Some points:
np.array([-40, 0, 31, -13, 53, -15, 28, 44, -3, -19, 24, 33, -36, 31, -33, 27])
np.array([15, 40, 31, -13, -19, -15, 28, 2, 9, -19, 24, 33, -36, -33, -33, 27])
np.array([36, 47, 31, -13, -19, -15, 28, 8, -29, -19, 24, -31, 29, -33, 31, 27])
np.array([-5, 47, 31, -13, 53, -15, 28, 22, 1, -19, 24, 33, -36, 31, -33, 27])
np.array([12, -27, -34, -13, -19, -15, -37, -21, 18, 53, 24, 33, 29, -33, -33, 27])
np.array([22, -15, -34, -13, -19, -15, 28, -12, 37, -19, 24, -31, 29, -33, -33, -38])
np.array([-30, -12, 31, -13, 53, -15, 28, 19, -18, -19, -42, 33, -36, -33, -33, 27])
np.array([39, 21, 31, 78, -19, 70, 28, 22, -25, -19, 24, -31, 29, 31, 31, 27])
np.array([50, 22, -34, -13, -19, 70, 28, 43, -26, -19, 24, -31, 29, -33, 31, 27])
np.array([-10, 23, 31, -13, 53, -15, -37, 29, 18, -19, 24, 33, -36, -33, -33, 27])
np.array([-3, -18, 31, -13, 53, -15, 28, 8, -18, -19, -42, 33, -36, 31, 31, 27])
np.array([-48, -37, 31, -13, -19, -15, 28, -8, -43, 53, 24, 33, -36, 31, 31, -38])
np.array([27, 9, -34, -13, -19, 70, -37, 5, -11, -19, 24, -31, 29, -33, 31, -38])
np.array([-28, 70, 31, -13, -19, -15, 28, 42, -4, -19, -42, -31, -36, -33, 31, 27])
np.array([52, 49, 31, 78, 53, -15, 28, -21, -10, -19, -42, -31, 29, 31, 31, 27])
np.array([34, 41, 31, 78, -19, 70, -37, 32, -33, -19, 24, -31, 29, 31, 31, 27])
np.array([39, 3, -34, -13, -19, -15, 28, -18, 21, -19, 24, -31, 29, -33, -33, -38])
np.array([-21, -9, -34, 78, -19, -15, 28, 26, -42, -19, 24, -31, -36, 31, -33, -38])
np.array([-14, 69, 31, 78, -19, -15, 28, 51, -65, 53, 24, 33, 29, 31, 31, -38])
np.array([52, -22, -34, -13, -19, -15, 28, -20, 39, -19, -42, -31, 29, -33, -33, -38])
np.array([-13, 31, 31, -13, -19, -15, -37, 57, -2, -19, -42, -31, -36, 31, 31, 27])
np.array([37, 49, 31, 78, 53, -15, -37, -23, -28, -19, -42, -31, 29, 31, 31, 27])
np.array([-5, 18, -34, -13, 53, -15, -37, -11, 74, -19, -42, 33, -36, -33, -33, -38])
np.array([30, -34, -34, -13, -19, -15, 28, -15, 33, -19, -42, -31, 29, -33, -33, 27])
np.array([43, -29, -34, -13, -19, 70, 28, -4, -7, -19, -42, 33, 29, 31, -33, -38])
np.array([-40, 4, 31, -13, 53, -15, 28, 32, -15, -19, 24, 33, -36, 31, -33, 27])
np.array([-34, -45, -34, -13, -19, -15, -37, -52, 40, 53, 24, -31, 29, -33, 31, -38])
np.array([1, 25, 31, 78, -19, -15, 28, 76, -14, -19, -42, 33, 29, 31, -33, 27])
np.array([-35, -52, -34, -13, -19, 70, -37, -37, 29, -19, -42, 33, 29, -33, -33, 27])
np.array([11, -31, -34, -13, -19, -15, -37, -65, 44, 53, 24, 33, -36, -33, -33, 27])
np.array([-27, -9, -34, -13, -19, -15, 28, 23, -44, -19, 24, -31, -36, -33, -33, -38])
np.array([30, 27, -34, -13, 53, -15, -37, 0, 71, -19, -42, 33, -36, -33, -33, 27])
np.array([57, -14, -34, 78, -19, 70, 28, -21, -25, -19, 24, 33, 29, 31, 31, -38])
np.array([-35, -57, 31, -13, -19, -15, -37, 10, -38, 53, 24, 33, -36, -33, -33, -38])
np.array([-9, 26, -34, -13, -19, -15, 28, 13, 2, -19, 24, -31, -36, -33, 31, -38])
np.array([16, 37, 31, 78, -19, -15, 28, 71, -14, 53, -42, 33, 29, 31, -33, 27])
np.array([-9, -31, -34, -13, -19, -15, -37, -27, 20, 53, 24, 33, 29, -33, -33, 27])
np.array([-17, -20, 31, -13, -19, -15, 28, -10, -28, 53, 24, 33, -36, 31, 31, -38])
np.array([8, -7, -34, -13, -19, -15, 28, 8, 4, -19, -42, -31, 29, -33, -33, -38])
np.array([-17, -61, -34, -13, -19, -15, -37, -44, 23, 53, 24, 33, 29, -33, -33, 27])
np.array([-10, 50, 31, -13, -19, -15, 28, 34, -25, -19, -42, -31, 29, -33, 31, 27])
np.array([-44, -8, 31, -13, 53, -15, 28, 16, -22, -19, -42, 33, -36, 31, -33, 27])
np.array([18, -25, -34, -13, -19, 70, 28, -2, -4, -19, -42, -31, 29, 31, 31, 27])
np.array([-23, 3, 31, -13, 53, -15, -37, -32, 1, -19, 24, -31, -36, 31, 31, -38])
np.array([41, -11, -34, -13, -19, -15, -37, -44, 32, 53, 24, 33, 29, -33, -33, 27])
np.array([-5, 38, 31, -13, 53, -15, 28, -33, -13, -19, 24, -31, -36, 31, 31, 27])
np.array([11, -31, -34, -13, -19, -15, -37, -7, 27, -19, 24, -31, 29, -33, -33, 27])
np.array([-64, -21, -34, -13, 53, -15, -37, -64, 88, -19, -42, 33, 29, 31, -33, -38])
np.array([-4, 8, 31, -13, -19, -15, -37, 7, 6, 53, -42, -31, 29, 31, 31, 27])
np.array([-46, -22, 31, -13, -19, -15, 28, -10, -42, 53, 24, 33, -36, 31, 31, -38])
np.array([13, 23, -34, -13, -19, -15, 28, 33, 7, -19, -42, -31, -36, -33, 31, -38])
np.array([-62, -21, -34, -13, 53, -15, -37, -63, 76, -19, -42, 33, 29, 31, -33, -38])
np.array([-39, -43, 31, -13, -19, -15, -37, -1, -36, 53, 24, 33, -36, 31, 31, -38])
np.array([-25, 32, 31, -13, -19, -15, -37, 18, -35, -19, 24, -31, -36, 31, 31, -38])
np.array([-7, -10, -34, -13, -19, -15, -37, -31, 17, 53, 24, -31, 29, -33, -33, 27])
np.array([-52, -43, 31, -13, -19, -15, -37, -5, -38, 53, 24, 33, -36, -33, 31, -38])
np.array([-15, -1, 31, -13, 53, -15, 28, -43, -7, -19, 24, -31, -36, 31, 31, -38])
np.array([-1, -42, -34, -13, -19, -15, -37, -39, 37, 53, 24, 33, 29, -33, -33, 27])
np.array([38, -2, 31, -13, -19, 70, 28, 21, -20, -19, 24, -31, 29, 31, 31, 27])
np.array([51, 24, -34, -13, -19, 70, -37, 40, -6, -19, 24, -31, 29, 31, 31, -38])
np.array([-4, 19, 31, -13, -19, 70, -37, 5, 20, -19, 24, -31, 29, 31, 31, 27])
np.array([59, -20, -34, -13, -19, -15, 28, -7, 15, -19, -42, -31, 29, -33, 31, 27])
np.array([-2, -25, 31, -13, 53, -15, 28, -22, -17, -19, 24, 33, -36, 31, 31, 27])
There is one direction along which these points spread out most. Where along it does each point below lie, from 0 to 99? 50 is the average, and the first point above lies past it.
np.array([-4, 19, 31, -13, -19, 70, -37, 5, 20, -19, 24, -31, 29, 31, 31, 27]) 59
np.array([22, -15, -34, -13, -19, -15, 28, -12, 37, -19, 24, -31, 29, -33, -33, -38]) 37
np.array([-13, 31, 31, -13, -19, -15, -37, 57, -2, -19, -42, -31, -36, 31, 31, 27]) 66
np.array([-62, -21, -34, -13, 53, -15, -37, -63, 76, -19, -42, 33, 29, 31, -33, -38]) 24
np.array([27, 9, -34, -13, -19, 70, -37, 5, -11, -19, 24, -31, 29, -33, 31, -38]) 50
np.array([-46, -22, 31, -13, -19, -15, 28, -10, -42, 53, 24, 33, -36, 31, 31, -38]) 54
np.array([34, 41, 31, 78, -19, 70, -37, 32, -33, -19, 24, -31, 29, 31, 31, 27]) 77
np.array([-5, 47, 31, -13, 53, -15, 28, 22, 1, -19, 24, 33, -36, 31, -33, 27]) 61
np.array([-34, -45, -34, -13, -19, -15, -37, -52, 40, 53, 24, -31, 29, -33, 31, -38]) 25
np.array([37, 49, 31, 78, 53, -15, -37, -23, -28, -19, -42, -31, 29, 31, 31, 27]) 70
np.array([51, 24, -34, -13, -19, 70, -37, 40, -6, -19, 24, -31, 29, 31, 31, -38]) 60
np.array([16, 37, 31, 78, -19, -15, 28, 71, -14, 53, -42, 33, 29, 31, -33, 27]) 68
np.array([18, -25, -34, -13, -19, 70, 28, -2, -4, -19, -42, -31, 29, 31, 31, 27]) 56
np.array([-28, 70, 31, -13, -19, -15, 28, 42, -4, -19, -42, -31, -36, -33, 31, 27]) 68
np.array([-3, -18, 31, -13, 53, -15, 28, 8, -18, -19, -42, 33, -36, 31, 31, 27]) 61
np.array([52, -22, -34, -13, -19, -15, 28, -20, 39, -19, -42, -31, 29, -33, -33, -38]) 37
np.array([-4, 8, 31, -13, -19, -15, -37, 7, 6, 53, -42, -31, 29, 31, 31, 27]) 53
np.array([-30, -12, 31, -13, 53, -15, 28, 19, -18, -19, -42, 33, -36, -33, -33, 27]) 51
np.array([43, -29, -34, -13, -19, 70, 28, -4, -7, -19, -42, 33, 29, 31, -33, -38]) 47
np.array([30, 27, -34, -13, 53, -15, -37, 0, 71, -19, -42, 33, -36, -33, -33, 27]) 35
np.array([13, 23, -34, -13, -19, -15, 28, 33, 7, -19, -42, -31, -36, -33, 31, -38]) 55
np.array([57, -14, -34, 78, -19, 70, 28, -21, -25, -19, 24, 33, 29, 31, 31, -38]) 61
np.array([30, -34, -34, -13, -19, -15, 28, -15, 33, -19, -42, -31, 29, -33, -33, 27]) 37
np.array([-15, -1, 31, -13, 53, -15, 28, -43, -7, -19, 24, -31, -36, 31, 31, -38]) 57
np.array([-2, -25, 31, -13, 53, -15, 28, -22, -17, -19, 24, 33, -36, 31, 31, 27]) 57
np.array([11, -31, -34, -13, -19, -15, -37, -65, 44, 53, 24, 33, -36, -33, -33, 27]) 21
np.array([-10, 23, 31, -13, 53, -15, -37, 29, 18, -19, 24, 33, -36, -33, -33, 27]) 48
np.array([-17, -61, -34, -13, -19, -15, -37, -44, 23, 53, 24, 33, 29, -33, -33, 27]) 20
np.array([59, -20, -34, -13, -19, -15, 28, -7, 15, -19, -42, -31, 29, -33, 31, 27]) 47
np.array([39, 21, 31, 78, -19, 70, 28, 22, -25, -19, 24, -31, 29, 31, 31, 27]) 78
np.array([-48, -37, 31, -13, -19, -15, 28, -8, -43, 53, 24, 33, -36, 31, 31, -38]) 52
np.array([-14, 69, 31, 78, -19, -15, 28, 51, -65, 53, 24, 33, 29, 31, 31, -38]) 77
np.array([-5, 18, -34, -13, 53, -15, -37, -11, 74, -19, -42, 33, -36, -33, -33, -38]) 31
np.array([-39, -43, 31, -13, -19, -15, -37, -1, -36, 53, 24, 33, -36, 31, 31, -38]) 47
np.array([39, 3, -34, -13, -19, -15, 28, -18, 21, -19, 24, -31, 29, -33, -33, -38]) 41
np.array([-5, 38, 31, -13, 53, -15, 28, -33, -13, -19, 24, -31, -36, 31, 31, 27]) 64
np.array([-1, -42, -34, -13, -19, -15, -37, -39, 37, 53, 24, 33, 29, -33, -33, 27]) 21
np.array([-9, -31, -34, -13, -19, -15, -37, -27, 20, 53, 24, 33, 29, -33, -33, 27]) 25
np.array([38, -2, 31, -13, -19, 70, 28, 21, -20, -19, 24, -31, 29, 31, 31, 27]) 69
np.array([-35, -52, -34, -13, -19, 70, -37, -37, 29, -19, -42, 33, 29, -33, -33, 27]) 27
np.array([-9, 26, -34, -13, -19, -15, 28, 13, 2, -19, 24, -31, -36, -33, 31, -38]) 53
np.array([-7, -10, -34, -13, -19, -15, -37, -31, 17, 53, 24, -31, 29, -33, -33, 27]) 30
np.array([-21, -9, -34, 78, -19, -15, 28, 26, -42, -19, 24, -31, -36, 31, -33, -38]) 61
np.array([41, -11, -34, -13, -19, -15, -37, -44, 32, 53, 24, 33, 29, -33, -33, 27]) 25
np.array([-40, 0, 31, -13, 53, -15, 28, 44, -3, -19, 24, 33, -36, 31, -33, 27]) 58
np.array([-35, -57, 31, -13, -19, -15, -37, 10, -38, 53, 24, 33, -36, -33, -33, -38]) 37
np.array([8, -7, -34, -13, -19, -15, 28, 8, 4, -19, -42, -31, 29, -33, -33, -38]) 43
np.array([-40, 4, 31, -13, 53, -15, 28, 32, -15, -19, 24, 33, -36, 31, -33, 27]) 58
np.array([-44, -8, 31, -13, 53, -15, 28, 16, -22, -19, -42, 33, -36, 31, -33, 27]) 56
np.array([15, 40, 31, -13, -19, -15, 28, 2, 9, -19, 24, 33, -36, -33, -33, 27]) 52
np.array([11, -31, -34, -13, -19, -15, -37, -7, 27, -19, 24, -31, 29, -33, -33, 27]) 33
np.array([50, 22, -34, -13, -19, 70, 28, 43, -26, -19, 24, -31, 29, -33, 31, 27]) 63
np.array([-17, -20, 31, -13, -19, -15, 28, -10, -28, 53, 24, 33, -36, 31, 31, -38]) 53
np.array([36, 47, 31, -13, -19, -15, 28, 8, -29, -19, 24, -31, 29, -33, 31, 27]) 65
np.array([-25, 32, 31, -13, -19, -15, -37, 18, -35, -19, 24, -31, -36, 31, 31, -38]) 64
np.array([-64, -21, -34, -13, 53, -15, -37, -64, 88, -19, -42, 33, 29, 31, -33, -38]) 23
